0: (-0.51, -0.71, 0.74, 1.22, -2.94, 1.97, 0.29, 1.14, 1.68, -0.29,
 -0.88, 0.65, -0.29)
1: (-1.48, -0.99, -1.48, 2.28, -1.10, 1.37, -0.43, 0.05, 1.46, 0.49,
 -0.89, 1.90, -0.19)
2: (1.36, -1.81, 0.51, -1.43, 0.35, 1.26, -0.28, 0.56, -0.92, 0.61,
 0.08, 2.03, -0.68)
3: (0.01, 1.17, -0.35, -1.20, -0.70, 0.24, -0.37, -0.28, 0.33, 0.15,
 0.52, -1.28, -1.54)
4: (1.83, -0.61, 1.35, -0.47, 0.71, -0.35, 0.24, 1.14, -0.48, 0.76,
 -0.45, 0.30, -0.85)
5: (0.77, -1.36, 1.11, -0.16, -0.74, 1.05, -0.68, 0.80, -0.32, 0.35,
 0.05, 1.85, -0.50)
6: (0.31, -0.59, -0.04, -0.15, 1.02, 0.47, 1.17, 0.07, 0.54, 1.25,
 0.36, 0.64, -0.48)
7: (-0.66, 0.00, 0.76, 1.53, 0.29, -0.08, -0.85, 0.94, -0.41, -1.50,
 0.34, 0.81, 0.64)
8: (2.06, -0.35, 1.40, -0.44, 0.97, -0.63, 0.22, 1.30, -0.79, 1.28,
 -0.02, -0.46, -1.08)
9: (1.88, -1.04, 1.21, -0.66, 0.65, -0.23, 0.03, 1.17, -0.79, 0.95,
 -0.68, 0.40, -1.00)
10: (-0.70, 0.27, 0.37, 1.93, 0.73, -0.27, -1.01, 1.81, -0.45, -1.96,
 0.21, 1.18, 0.50)
11: (-1.76, -0.92, -1.67, -0.02, -0.73, 0.46, -0.54, -1.14, 0.69, -1.19,
 -0.94, 1.34, 0.35)
12: (-0.62, 0.94, -1.15, -0.56, 0.68, -1.36, -1.13, -0.58, -1.82, -1.25,
 0.91, -0.15, 1.10)
13: (-0.44, -0.15, -1.44, -0.64, 0.12, -1.14, 1.64, -1.05, 1.69, 0.58,
 -1.52, -1.61, 0.63)
14: (-1.28, 0.46, -0.36, 2.06, 0.14, -1.31, 0.35, -0.31, 0.26, 0.00,
 -0.30, -1.41, 0.78)
15: (2.03, 0.59, 0.91, 0.96, 1.05, -0.58, -0.06, -0.92, 1.03, 0.50,
 0.74, -0.50, 0.01)
16: (-0.14, 0.00, -1.33, -1.13, -0.42, -0.85, 1.49, -0.91, 1.48, 0.64,
 -1.41, -2.12, 0.81)
17: (1.64, 0.18, 1.23, -0.21, 2.19, -0.65, -0.31, 0.86, -0.92, 0.86,
 0.95, -1.06, 0.40)
18: (-0.62, 0.04, 0.24, -0.86, -0.03, 0.34, 0.92, 0.41, 0.28, 0.58,
 -1.13, 0.79, 1.21)
19: (1.39, 1.18, -0.93, -0.33, 0.78, 0.24, -1.28, 1.66, 0.07, -1.44,
 0.32, 0.31, -1.88)

(-0.12, -0.62, 1.45, 1.44, -2.94, 2.22, -0.18, 1.34, 1.39, -0.79,
 -1.06, 1.42, -0.10) >> 0
(-0.08, -0.27, -0.30, 0.22, 0.70, -1.10, 0.46, -0.44, -0.84, 0.83,
 0.29, -1.18, 0.76) >> 14
(-0.50, 0.44, -1.08, -1.16, 0.60, -1.50, -1.36, -0.70, -1.58, -1.14,
 0.62, 0.02, 0.61) >> 12
(-0.18, 1.46, -0.70, -1.26, 0.02, -0.01, 0.14, -0.37, 0.06, 0.45,
 0.71, -1.51, -1.43) >> 3
(-0.55, -0.97, 0.78, 1.46, -3.19, 1.89, 0.02, 0.96, 1.67, -0.86,
 -0.83, 1.00, -0.36) >> 0
(-1.31, -0.74, -1.39, -1.41, -0.34, -0.30, -0.20, -0.45, 0.59, -0.41,
 -1.00, -0.98, -2.32) >> 3
(0.50, -0.91, 0.84, -0.72, -1.17, 0.75, -1.09, -0.19, -0.78, -1.61,
 1.34, 0.67, -0.29) >> 5
(0.25, 0.75, 2.22, 0.45, -1.61, 0.39, -0.60, -0.11, 0.32, -0.71,
 1.08, -1.42, -1.96) >> 3
(-1.00, 0.96, -1.39, -0.47, 0.73, -1.48, -1.23, -0.67, -1.59, -1.47,
 0.86, -0.38, 1.09) >> 12
(-1.49, 0.82, -0.38, 1.50, -0.45, -0.39, -0.86, -1.31, -0.38, 0.50,
 -0.03, -1.89, 0.45) >> 14
